In the rows, 128 means zero.
The rows of A fall into 3 groups, which share some directions, and each row is roughly a mix of its group's hidden directions.
A (119 x 11):
[[136 102 114 113 106 118 127 133 151  66 195]
 [144 166 102 104  55 105 146 149 160 120 135]
 [156 145  98 103  84  77 165 146 148 122 167]
 [123  82 111 138 110  75 156 157 142 140 184]
 [ 82 131 112 194 148 128 151 132  73 124 127]
 [ 96 103 169 114 157 158 137 102  92 156  77]
 [187 132 111 115 134 129 177  72 104 145 146]
 [ 94  63 147 130 116 166 137 169 100  98 130]
 [134  99 145 147 170 166 113  70  83 117 138]
 [157 119  87  99  80  90 168 128 119 135 170]
 [119 131  99 110  98  73 168 163 129 114 178]
 [ 87 198 154 128  95 113  86 128 147 131 131]
 [153 127 111 138 166 135 122 102  63 157  80]
 [183 132 102  72  88 136 144 132 128 128  85]
 [ 95 148 173 136  96 128  86 108 136 116  67]
 [110 145 116 104  87  72 172 165 134 137 160]
 [165 142  73 118  95 150 146 162 144 102  83]
 [178 163 151 125 185 133 137  92  90 126 146]
 [140 163  81  94 112  87 164 161 145  91 128]
 [176 128  97 113 126  73 174 157 100 148 140]
 [118  93 111 118 116  92 122 162 197 110 164]
 [136  91 146 127 180 170  94  87  97 112 108]
 [118 179 159 146 116 127 142 128 155 180  74]
 [126  76 147 125 151 184 145 119  87 157  96]
 [ 78  96 159 117 145  98 175 126  94 159 153]
 [125  89 143 106 177 173 119  93 115 176 114]
 [ 74 154 139 107  91  79  98 145 130 113 165]
 [ 93 121 160 161 116 175 120  92 145 161  81]
 [135 131  80 111 103  92 183 177 139 111 143]
 [156 157  80  94  81  94 142 158 144 111 153]
 [123 187 143 188 112  94 118 108 166 121 122]
 [200  92 114 111 131 162 107 100  99 107 137]
 [172 142 136 145 168 172 130 100 147 146  71]
 [150 183 107  95 120  76 118 137 158  93 152]
 [149  93  92  79  77 150 107  96 139 107 145]
 [125  65 114 148 136 173 114 169 116 116  85]
 [157 124  99 151 164 106 152 201 122  99 131]
 [134 164  92 149  64 113 123 165 162 116 152]
 [121 174  76 100 104  70 108 120 146 137 143]
 [138 119 159 143 162 163 127 102 118 166  59]
 [104 187 181 129  80 135 109 111 119 156 128]
 [134 162 145 128 171 162 101  82 128 115  73]
 [123  97  50 126 107  88 156 152 120 137 118]
 [ 83  88 119 114  71 117 106 177 136 119 147]
 [194  99  85 100 148 124 134 138 113  84 137]
 [153 150  79 132 110 104 136 180 180 103 134]
 [ 94 138 153 165 149 181 112 117 101 129  73]
 [145 174 100 117 104  79 152 137 144 115 185]
 [145 102 105  86 120  90 170 134  90 106 175]
 [141  79 114 113 105 119 154 173 157  85 169]
 [ 72 145 103 166 106 128 133 137  60 123 127]
 [118 123 218 147 133 145 112 136 143 133 164]
 [115 110  81 112 120 121 124 173 136  58 154]
 [128 131 181 156 139 169 135  94  84 167 104]
 [154 190  97 122 114  74  96 126 142 114 102]
 [ 88 164 113 112 145  71 140 167 168 105 132]
 [ 67 134 161 106 113  96  68 141 133 121 146]
 [129 139 166 122 195 152  68 110 134 120 121]
 [164 112  81  87 119 115 150 148  76 101 153]
 [188 155  92 135  90 137 111 156 175 118 116]
 [182 155  74 113  88  95 140 134 131  97 137]
 [150  61 122 109 128 167 143 121  70 123 141]
 [101 135 168 168 139 156  73 123 161 159 102]
 [136 123 102 103 129  87 209 157 125 134 139]
 [ 66 140 156 164  73 119 112 150 135 100 125]
 [102 100 158 176 169 180 132 132 112  92 122]
 [ 92 190 166 163 138 151 107 117 153 113 100]
 [160 120 102 107 109  70 158 159 170 128 161]
 [110 137 145 145 129 186 101 112 126 139  55]
 [166 141  80 118  87  98 153 150 132 100 174]
 [108  72 105 116 115 178 105 145  99 149  86]
 [139 112 108 133 105 141 172 144  46 134 114]
 [186 109 122  84 103 156 166 119 125  91 155]
 [107 107 116 102 132  68 169 162 124 122 177]
 [120 138  87  97  82  89 127 173 146  94 155]
 [164 191  92 136  91 119 110 132 162  97 137]
 [128 172 167 138 139 153 102 103 156 163  72]
 [106  80 185 165 152 171 126 149 118 114 135]
 [105 154 142 138 148 113  70  89 100 142  77]
 [127 109 107 136  79 109 192 164 120 156 157]
 [127 100  88 162 173 108 146  74 122 163 140]
 [151 108 141 140 210 117 129 163 138  94 137]
 [138  72 159 125 151 182 145 114  93 131  93]
 [187 116  76  97 141 108 163 107  97 140 131]
 [ 89  74 154 106 136 178 109 132 103 149  96]
 [133  73 106  95 117 154 148 186 146 108 157]
 [121 190 132 135 103 104 118 110 110 165  69]
 [117 100  97 120  90 134 122 186 173  97 157]
 [155 146 111 117  90  78 170 125  98 156 170]
 [105 195 132 163 141  93 165 117 161 143 145]
 [137 171 104 163  90  82 153 158 102  95 138]
 [ 86 153 145 112 128  84  69 147 159 108 152]
 [107  83 123 119 132 158 109 162  97  68 161]
 [109  78 111 113 128 150 119 200 163 112 141]
 [135 149 129 101 104 129 106  66 102 189 118]
 [145 192 151  95 140  89 153 117 164 153 145]
 [154 155 100 153  82  90 144 125 120  75 162]
 [ 99  80 131  93 137 113 173 125  68 124 144]
 [ 76 120 118  80  95 123 109 117 124 139 190]
 [119  82 166 165 148 174 143 109  81 145 127]
 [111 158 122 125  54 105 125  88  93 110 146]
 [113 170 130 146 120  76 149 158 181 153 156]
 [142 101 122 108 104  99 200 147 106 160 157]
 [ 84 160 123 103 119  64 140 167 154 116 146]
 [ 75 146 139 176 122 127 133 143 119  81 178]
 [133  94  94 132 114 136 171 172 103  71 149]
 [ 90 146 115 181  72 105 125 152 106  96 142]
 [ 95 120 171 153 118 174 116 151 128 139  64]
 [160 112 127 113 191 153 147 117 100 177  98]
 [159 174 142 139 179  96 136  98 144 119 176]
 [ 85 176 141 184 131 117 129 137 176 154 127]
 [ 96 112 158 131 162  89  79 128 142 121 184]
 [106  72 159 139 133 152 115 153 166  88 166]
 [ 68 113 158 110 140 140  69  87 130 144 131]
 [ 66 148 140 142 111 121  81  78 116 156 138]
 [ 53 164 135 170 114 133  94 114 137 137 111]
 [120  89 149 140 171 178 108 115 142 165  82]
 [114 112 140 135 155 104 147  86  83 117 195]
 [152 180 105 129 108  70 134 118 132  94 171]]

One row of each group comes first, with its name. Which group is each row after those in?
[ 96  97  81 147 108 139 143 170 118 139 186]
V
[143 139 120 147 128 175  60  93 119  86 117]
E
[ 80 136 156 125 134 139  58 135 175 115 124]
U

[132  73 161 129 194 151 130 103 108 150 116]
E
[178 150  82 122  87 159 164 117 106 107 103]
E
[139 182 132  94 106 123 113 108 119  86 188]
U
[140  91 108 114 151 132  98 137 188  92 174]
V
[215 131 114 103 142 108 119 125 155 119 155]
E
[147 117 109  84 118  91 183 122  87 114 166]
E
[ 67 158 120 155 119 102  98 125 161 103 172]
U
[ 76 161 149 146 161 142  83 121 155 117  84]
E
[ 99 158 171 149 146 162  92  87  87 149 117]
U
[112  80 145 160 170 171 156 118 110 159  95]
E
[ 97 175 118 128  60  90 130 118 126 153 153]
U
